In the rows, 128 means zero.
Which row each row swaps with, under one turn or mirror
The rows were stretched afterwards, more along some directions than others.
K327: [157,109,131,132,111,184,116,127,118,109,142,128,88,115,132,136,150,108]
K247: [133,90,149,119,142,135,146,160,143,124,141,136,94,94,172,150,136,106]
K994: [175,116,106,138,114,162,113,157,128,134,98,137,106,122,134,140,156,116]
K989: [169,106,131,128,124,154,133,153,132,127,108,124,92,108,146,171,149,118]
K167: [153,88,145,141,96,148,129,150,101,119,122,130,98,112,166,136,153,77]
K102: [158,106,133,131,88,171,128,128,124,116,124,130,95,106,139,139,161,111]
K898: [129,125,136,121,115,136,142,154,134,113,156,115,106,121,118,138,134,146]
K735: [145,129,138,120,125,130,133,176,132,143,137,139,111,120,150,96,137,116]
K981: [148,114,149,130,148,127,146,174,121,144,149,128,101,104,156,118,135,115]
K707: [145,87,132,120,83,170,120,117,124,124,114,136,72,125,136,148,168,82]
K227: [147,92,144,130,147,128,150,174,148,126,132,127,111,95,172,154,130,108]
K174: [171,112,127,132,112,156,123,155,128,126,99,130,102,115,140,157,148,110]
K668: [153,83,153,128,94,167,125,108,111,99,137,127,90,120,128,146,148,87]
K110: [157,93,147,133,106,147,129,148,107,111,113,146,106,103,165,126,156,85]
K173: [122,94,133,121,63,141,150,162,122,137,128,135,77,106,170,116,162,104]
K392: [133,67,163,131,92,136,137,143,126,128,154,109,70,150,135,156,142,93]
K734: [106,115,144,129,119,133,151,153,142,136,150,125,89,119,141,122,135,119]
K491: [136,103,122,121,107,158,138,150,116,114,135,137,100,90,160,120,158,111]
K660: [149,90,124,126,87,157,133,175,136,132,122,141,85,105,164,128,158,116]
K80: [113,111,152,122,105,131,154,160,145,113,170,108,85,129,131,127,126,123]
K932: [142,74,177,118,78,111,166,173,154,131,137,102,72,138,141,173,135,109]
K238: [163,94,134,139,106,153,119,164,110,141,100,142,105,122,161,112,153,87]
K607: [148,103,144,137,128,124,138,191,144,157,130,129,104,112,163,123,142,123]
K317: [148,81,153,112,96,140,155,148,131,113,119,135,100,104,159,130,153,94]
K569: [151,125,104,125,119,158,113,135,135,124,105,143,103,123,140,140,156,123]
K14: [153,82,168,122,83,120,153,179,163,135,139,105,80,137,131,173,139,120]
K326: [118,75,171,121,93,113,159,147,149,120,147,112,65,137,147,153,136,94]
K662: [145,76,140,129,98,143,147,167,126,131,111,133,93,98,174,129,152,95]
K334: [111,122,150,127,116,132,147,152,127,106,175,118,95,113,136,126,128,119]
K193: [129,87,149,121,66,128,145,163,157,143,138,115,68,155,144,145,149,103]
K132: [134,112,146,127,137,128,171,182,127,134,162,126,78,85,170,134,134,127]
K416: [144,92,147,136,91,177,121,119,108,124,141,133,73,131,125,136,160,92]
K25: [141,115,131,108,145,140,148,160,140,129,151,141,95,108,142,131,133,127]
K602: [152,88,139,131,105,187,125,130,121,103,142,131,85,108,144,150,147,89]
K736: [150,101,157,125,89,110,135,152,152,135,127,111,96,138,124,141,148,111]
K728: [129,102,156,119,127,129,163,170,125,128,170,128,85,102,160,121,121,110]
K313: [107,119,132,132,134,136,158,164,138,126,172,107,84,106,148,138,129,123]
K617: [120,108,149,117,115,126,170,168,150,114,175,110,79,129,126,146,120,128]
K459: [108,115,139,115,120,119,151,152,153,134,152,123,77,118,136,143,138,125]
K520: [153,95,152,129,82,114,144,182,166,153,124,114,98,139,138,139,144,118]
K213: [135,114,119,143,140,151,123,143,117,142,109,129,105,109,167,131,142,101]
K19: [165,103,106,132,127,161,125,155,147,132,99,126,91,114,144,158,152,104]
K446: [143,95,151,131,138,129,156,187,149,138,135,131,99,93,183,138,137,100]
K772: [150,113,118,132,136,168,116,126,126,124,108,133,94,108,155,144,164,96]
K685: [130,90,146,129,97,151,133,147,99,120,129,136,83,111,172,127,154,73]
K750: [153,81,156,133,83,168,145,155,124,129,150,115,65,125,141,158,135,100]

K247 swaps with K685
K193 swaps with K569
K132 swaps with K317
K25 swaps with K173

Which row each row swaps with, under one turn or mirror
The rows were stretched afterwards, more along some directions than others.
K782: [136,100,125,150,139,133,112,124,112,152,134,158,148,160,127,93,109,85]
K698: [159,125,127,121,118,117,105,129,131,139,114,166,122,137,134,132,108,112]
K812: [137,131,112,118,136,120,122,128,108,156,129,109,154,160,90,120,133,130]
K350: [132,149,109,126,123,101,96,138,78,149,101,159,134,117,134,109,99,143]
K98: [122,121,124,100,128,140,133,112,139,99,109,148,132,136,125,130,96,142]
K797: [133,123,118,110,110,158,123,134,144,111,122,127,114,108,122,128,121,128]
K38: [131,131,161,132,138,123,118,140,113,152,136,164,119,136,128,123,123,105]
K292: [119,140,124,151,153,107,131,139,100,156,112,152,138,154,129,106,145,98]
K784: [146,141,132,143,132,140,141,144,129,114,139,127,125,120,137,134,165,78]
K900: [138,134,103,133,113,153,126,127,134,145,113,139,170,137,109,104,106,130]
K179: [118,134,115,135,138,137,147,98,130,126,127,117,165,130,120,126,154,84]
K26: [133,144,135,134,113,144,105,136,96,122,120,133,143,137,147,110,115,136]
K759: [141,161,142,109,115,137,131,134,146,152,129,135,158,126,120,106,110,107]
K215: [120,126,105,129,106,134,91,108,153,133,124,156,159,147,114,94,101,117]
K402: [114,95,100,146,134,110,93,108,127,125,107,147,117,157,120,101,102,123]
K978: [133,160,116,139,149,116,152,110,113,113,136,117,158,106,121,124,156,104]
K424: [154,173,108,116,148,106,139,122,84,151,115,163,159,130,121,121,137,121]
K417: [124,111,93,150,117,109,123,137,115,129,125,99,135,132,129,113,158,112]
K147: [147,176,120,97,136,139,151,122,110,132,121,130,152,120,116,123,154,129]
K190: [139,168,134,153,153,152,133,143,127,157,127,132,147,158,131,136,145,127]
K210: [160,118,132,112,121,148,106,128,102,102,114,144,137,131,119,131,135,150]
K804: [128,134,137,111,117,155,126,140,128,101,126,115,120,127,128,155,132,151]
K310: [121,132,137,125,133,106,138,124,155,134,115,132,126,111,142,112,126,140]
K553: [131,121,107,120,127,128,90,121,102,136,123,132,157,137,124,112,86,153]
K561: [113,126,106,113,130,141,98,98,122,115,125,152,159,143,107,124,108,126]
K306: [177,140,132,136,138,109,129,139,112,132,137,139,148,142,120,111,140,130]
K477: [138,146,126,159,125,144,134,148,131,147,123,123,145,130,127,88,154,142]
K874: [148,137,115,135,153,83,132,113,100,126,128,161,125,134,124,140,151,113]
K262: [172,144,113,105,107,100,133,127,102,92,108,113,125,92,120,103,147,129]
K325: [126,180,150,123,147,127,144,150,129,177,123,144,165,128,125,128,122,134]
K584: [147,149,114,120,115,149,97,161,111,106,105,160,162,130,120,100,112,120]
K67: [108,147,145,114,117,150,122,135,134,151,112,155,149,111,119,103,107,103]
K46: [151,135,136,123,122,145,135,141,114,127,120,109,127,145,127,121,123,174]
K444: [134,174,127,128,92,144,104,149,106,125,111,130,148,98,111,79,128,141]
K644: [152,144,115,143,164,155,108,102,118,147,122,154,144,162,121,131,134,93]
K888: [110,108,127,142,159,109,147,85,115,165,127,159,122,144,125,118,126,128]
K37: [126,164,112,114,145,148,115,110,82,139,125,129,157,175,109,123,109,150]
K780: [123,134,146,129,120,83,140,130,109,127,126,121,114,89,149,112,132,125]
K864: [142,149,118,116,129,125,121,116,82,106,134,106,122,120,117,122,136,107]
K940: [103,109,105,128,141,106,126,74,106,146,126,143,134,160,114,112,115,133]
K371: [151,187,145,100,133,133,140,126,122,100,126,112,124,108,138,131,133,154]
K691: [89,147,137,115,126,120,144,108,149,124,132,101,131,108,123,133,137,125]
K330: [147,153,101,137,114,106,102,114,123,142,120,141,165,112,95,93,147,81]
K858: [139,163,101,135,160,104,104,113,88,169,106,159,157,152,107,117,125,132]
K352: [141,119,121,124,145,115,137,125,108,165,112,134,155,153,117,132,127,131]
K176: [135,113,115,130,129,127,99,134,153,131,132,146,118,134,138,122,101,130]

K759 swaps with K780
K210 swaps with K644
K584 swaps with K402
K691 swaps with K325

Which row each row swaps with, under one turn or mirror
The rows were stretched afterwards, more along some directions than others.
K242: [121,110,106,128,128,107,146,95,153,141,148,149,105,114,151,129,110]
K625: [111,150,154,128,145,134,125,112,136,141,131,120,140,140,116,122,150]
K281: [109,115,127,132,124,128,136,75,180,98,101,143,151,109,138,97,89]
K979: [104,106,145,125,137,110,145,63,172,108,100,145,152,106,150,108,115]
K847: [100,104,137,126,126,100,153,75,176,104,99,143,150,99,129,109,99]
K470: [92,161,160,143,140,138,127,101,120,115,101,130,112,136,159,107,141]
K562: [125,115,121,130,132,92,153,95,143,149,143,148,101,114,155,134,129]
K647: [90,112,135,138,123,107,156,71,163,102,93,157,142,112,150,101,101]
K828: [127,176,148,127,155,167,118,109,127,148,118,121,114,153,105,109,145]
K51: [113,114,115,131,142,100,147,109,151,152,150,135,110,109,137,138,120]
K973: [139,157,135,134,112,145,107,98,140,142,151,122,109,111,158,115,111]
K341: [98,96,144,136,137,123,155,69,176,110,98,149,143,103,135,99,110]
K937: [142,118,130,99,130,123,89,118,156,124,153,95,140,97,138,126,133]
K986: [137,116,137,123,113,108,103,96,153,120,125,112,115,84,155,117,112]
K48: [105,126,140,136,97,102,108,106,126,104,136,122,138,113,165,117,102]
K143: [124,111,112,118,138,96,142,100,156,149,155,139,109,110,137,141,112]
K572: [116,186,152,126,160,152,109,124,128,141,141,108,121,137,141,108,145]
K558: [90,140,157,124,142,141,119,85,139,133,111,128,108,150,157,120,140]
K699: [127,134,133,128,95,128,123,115,129,123,139,122,114,110,150,109,127]
K789: [116,164,165,128,145,122,119,101,128,146,115,128,111,126,149,119,151]
K538: [117,137,126,126,102,134,118,114,157,102,108,102,129,111,148,94,118]
K792: [114,166,147,130,135,141,94,98,120,132,128,124,122,129,180,114,126]
K449: [92,111,137,141,121,118,160,75,167,111,98,158,139,107,146,95,96]
K825: [100,102,137,137,129,107,145,74,167,102,97,149,153,102,146,106,103]
K160: [100,113,140,135,135,123,159,78,181,117,97,138,145,95,123,104,111]
K762: [131,190,136,138,131,150,121,130,130,120,124,107,128,135,131,93,137]
K740: [124,99,143,122,132,124,110,106,152,119,120,104,107,92,124,122,136]
K505: [112,128,110,136,132,100,149,98,144,139,147,146,103,118,162,133,105]
K641: [116,96,143,131,99,114,126,85,171,95,116,126,117,79,158,114,109]
K381: [129,123,116,136,135,112,153,101,147,157,152,152,102,118,143,129,122]
K767: [145,147,128,138,134,132,97,116,154,129,109,98,132,93,133,112,129]
K260: [114,144,153,110,134,121,115,103,131,140,163,126,126,135,149,126,132]
K977: [134,139,119,124,129,145,100,124,140,118,142,100,110,106,153,117,130]
K998: [130,136,121,127,122,125,98,131,132,101,108,96,140,116,115,106,118]
K81: [117,102,110,129,128,111,151,99,151,151,157,153,100,115,148,130,108]
K525: [109,156,135,127,138,113,101,116,127,132,169,124,113,128,192,136,120]
K233: [94,91,132,133,114,106,162,67,176,93,98,149,142,98,141,108,94]
K931: [119,119,119,138,144,112,152,105,144,157,150,149,96,120,146,126,124]
K384: [116,109,146,127,147,124,95,90,139,112,107,111,116,120,141,131,136]
K814: [110,105,114,135,121,92,148,101,143,134,141,154,104,127,143,132,106]

K814 swaps with K281
K792 swaps with K699
K789 swaps with K937

